Look-ups in named tables: a row name and a column name give one cell, copied from the table.

Table Mup
,Vulu,Nid,Bomil,Dag,Geg,Tidus,Benu,Meremas,Tov,Birir
Napezu,42,29,28,37,33,25,26,36,34,35
Neb,23,32,42,30,30,40,40,29,28,31
Seza,26,33,36,32,30,38,33,31,28,30
Nepivin,41,34,32,34,39,31,30,31,37,32
Soru,75,29,25,44,34,25,24,34,36,38

Seza, Benu -> 33
Seza, Dag -> 32
Napezu, Benu -> 26
Napezu, Nid -> 29
Soru, Geg -> 34
Soru, Dag -> 44
Nepivin, Vulu -> 41
Neb, Tov -> 28
Napezu, Geg -> 33
Napezu, Vulu -> 42
Neb, Dag -> 30
Nepivin, Birir -> 32
Seza, Birir -> 30
Nepivin, Benu -> 30
Soru, Birir -> 38
Napezu, Birir -> 35
Soru, Tov -> 36
Napezu, Tov -> 34
Which row has the largest Geg? Nepivin

Pena =
|  | Soro | Daripud |
|---|---|---|
| Sopil | 26 | 35 |
| Mim | 194 | 183 |
| Tum | 34 | 42 |
| Leg | 181 | 145 |

Sopil, Daripud: 35
Sopil, Soro: 26
Mim, Soro: 194
Mim, Daripud: 183
Leg, Soro: 181
Tum, Soro: 34
Tum, Daripud: 42
Leg, Daripud: 145

Table Kepeki
         Fefomup   Zekal   Tilus   Rafus     Fer
Furopo    -7.564   0.195  -4.876   3.263   1.512
Dotomib   -7.604  -5.630   0.866  -3.426   3.719
Zuvo       5.141   0.622  -6.519  -2.127  -1.728
Zos        1.251  -3.058  -0.623  -6.579  -2.006
Sagurep    3.211  -4.370   2.777  -3.957   3.964
Miku      -4.429  -6.691  -3.031   0.079  -5.858
Gaka      -0.184   3.340  -4.978  -1.193  -6.261
Mas       -7.667   1.769   2.476   2.737  -3.235
Mivari     0.872  -7.611   3.226   2.354   0.777
Lutu      -6.357   0.236  -7.810   0.676  -2.558

Furopo, Zekal => 0.195
Mivari, Fer => 0.777
Lutu, Tilus => -7.810
Zuvo, Fefomup => 5.141
Lutu, Fefomup => -6.357
Zos, Rafus => -6.579
Mas, Tilus => 2.476
Gaka, Tilus => -4.978
Row with the largest Fefomup: Zuvo

Teg =
,Fazogeb,Fefaran,Fipiz,Zopefit,Nituru,Kaz
Zev,-12,-26,-39,-42,-30,-6
Paf,-27,-28,-24,-16,-10,-8
Ger,8,15,11,0,-17,-33
Difupi,-4,-25,-43,-48,-38,-15
Bafugi,-11,-15,-17,-21,-25,-29
Bav,-20,-12,-4,4,11,18
Rebapu,-1,-7,-16,-19,-6,18
Fived,-61,-15,44,78,63,8
Lud,-3,-14,-29,-38,-35,-19
Vuzev,-2,-17,-34,-41,-28,-1
Zalil,-3,8,13,8,-5,-21

Nituru of Ger: -17
Nituru of Zalil: -5
Fazogeb of Ger: 8
Fefaran of Zev: -26
Fipiz of Zalil: 13
Fipiz of Lud: -29
Zopefit of Fived: 78
Nituru of Lud: -35
Fefaran of Paf: -28
Fefaran of Fived: -15
Fazogeb of Vuzev: -2
Fipiz of Paf: -24
Fefaran of Lud: -14
Fipiz of Rebapu: -16

Nasiva.csv
,Demez,Res,Zis,Botoza,Dazu,Nuburap,Lirimiz,Nolo,Taf,Lod
Lib,9,19,31,32,35,6,-17,-17,20,-2
Ziv,36,95,11,-68,51,-15,9,61,82,64
Lunutor,44,58,12,30,-9,35,61,-13,49,39
Takego,88,41,4,47,4,3,15,69,87,49
Bas,85,8,40,37,9,57,-26,21,-31,11
Finudab,46,43,11,33,55,9,34,13,18,17

Ziv, Zis: 11
Bas, Nuburap: 57
Ziv, Dazu: 51
Bas, Nolo: 21
Lib, Botoza: 32
Finudab, Dazu: 55
Lunutor, Taf: 49
Takego, Dazu: 4
Ziv, Nolo: 61
Ziv, Botoza: -68
Lib, Demez: 9
Lunutor, Lod: 39
Row with the largest Botoza: Takego

Table Sorubom
,Gegub,Mozi,Pevo,Mam,Borided,Seb,Ramibut,Pov
Kan,-4.164,-4.948,-3.825,-3.338,0.419,1.041,-1.474,-0.615
Dimezaf,2.146,1.207,3.646,1.913,0.346,1.846,1.158,1.053
Busir,4.190,6.599,2.881,4.625,4.646,5.067,6.205,5.171
Fadi,6.824,3.399,5.089,4.963,-8.106,-5.953,-1.313,-2.968
Noli,1.220,-0.458,2.937,1.600,1.127,4.396,2.057,2.097
Vufepod,-1.802,-0.033,-2.018,-0.568,4.945,5.057,3.066,3.383
Diz,-0.043,0.767,1.240,0.467,3.554,3.939,2.202,2.496
Lilar,3.472,3.336,2.011,3.053,-1.132,-0.526,1.639,0.711

Noli, Borided => 1.127
Lilar, Seb => -0.526
Noli, Pevo => 2.937
Busir, Pevo => 2.881
Fadi, Ramibut => -1.313
Vufepod, Borided => 4.945
Lilar, Mozi => 3.336
Kan, Ramibut => -1.474
Dimezaf, Pov => 1.053
Busir, Gegub => 4.190

Table Nugito
cols = Tob, Dodun, Mef, Bep, Goref, Zuv, Los, Pirodop, Por, Tufires
Per: [-14.76, -62.30, -47.96, -81.80, -7.52, 17.80, 35.63, 7.54, 44.69, -7.91]
Nonola: [4.62, -76.62, -26.72, -66.65, -5.25, 60.97, 2.87, -6.65, 52.56, -37.81]
Fovebu: [0.23, -40.45, -16.74, -32.45, -23.53, 29.04, 25.81, 11.74, 18.96, -7.71]
Butus: [-24.22, -75.77, -35.87, -82.63, -1.82, 15.73, 30.89, 6.41, 50.62, -34.00]
Non: [7.22, -88.57, -25.96, -55.69, 12.38, 63.78, -0.32, -2.06, 32.58, -33.33]
Vibedan: [-20.43, -44.41, -34.68, -76.60, 6.72, 25.60, 18.47, 20.07, 36.81, 3.75]
Pezu: [-17.34, -76.57, -12.93, -44.77, -17.78, 38.68, -3.35, 0.69, -12.70, -36.65]
Guda: [-22.39, -42.57, -53.08, -72.88, -3.90, 45.74, 33.01, 11.97, 36.28, -22.90]
Geze: [25.18, -46.02, -35.58, -47.76, -15.13, 20.68, 1.77, -5.60, 41.37, -38.97]

Pirodop of Per: 7.54
Los of Non: -0.32
Mef of Nonola: -26.72
Pirodop of Guda: 11.97
Mef of Butus: -35.87
Tufires of Butus: -34.00
Goref of Guda: -3.90

Table Pap
            Mil     Deg
Reka       6989    1604
Togidi    74207   -3400
Liriso    60324   52600
Ziba     -42184    3352
Ler        3118   27633
Rezi      -4634   -5201
Seveb     67372  -54674
Rimuk    -40396  -25842
Fozenor   11049    1457
Dop      -36905     789

Fozenor, Mil: 11049
Rimuk, Mil: -40396
Dop, Mil: -36905
Rezi, Mil: -4634
Fozenor, Deg: 1457
Ler, Mil: 3118
Reka, Deg: 1604
Rezi, Deg: -5201

Munot:
|  | Vum | Zutazeg | Muk | Mel | Tel | Defup | Puzad | Fus | Peke |
|---|---|---|---|---|---|---|---|---|---|
| Kiz | 115 | 111 | 114 | 88 | 99 | 103 | 110 | 97 | 103 |
| Bivan | 109 | 78 | 141 | 98 | 90 | 82 | 80 | 76 | 122 |
| Telep | 130 | 109 | 156 | 53 | 128 | 142 | 113 | 103 | 71 |
| Tovuke | 102 | 106 | 64 | 108 | 83 | 102 | 102 | 121 | 114 |
| Leb | 129 | 172 | 163 | 94 | 96 | 27 | 161 | 13 | 130 |
| Fitese | 41 | 134 | 70 | 134 | 194 | 138 | 140 | 117 | 8 |
| Nutatil | 83 | 95 | 57 | 129 | 88 | 90 | 93 | 115 | 113 |
| Gabozed | 71 | 74 | 46 | 149 | 72 | 71 | 72 | 111 | 132 |
| Mebebad | 62 | 140 | 58 | 150 | 122 | 65 | 136 | 82 | 90 |

Vum of Nutatil is 83
Fus of Bivan is 76
Peke of Gabozed is 132
Mel of Kiz is 88
Mel of Tovuke is 108
Fus of Nutatil is 115
Defup of Gabozed is 71
Muk of Leb is 163
Defup of Tovuke is 102
Muk of Tovuke is 64
Vum of Leb is 129
Tel of Mebebad is 122
Muk of Kiz is 114
Defup of Bivan is 82
Vum of Tovuke is 102
Tel of Tovuke is 83
Tel of Bivan is 90

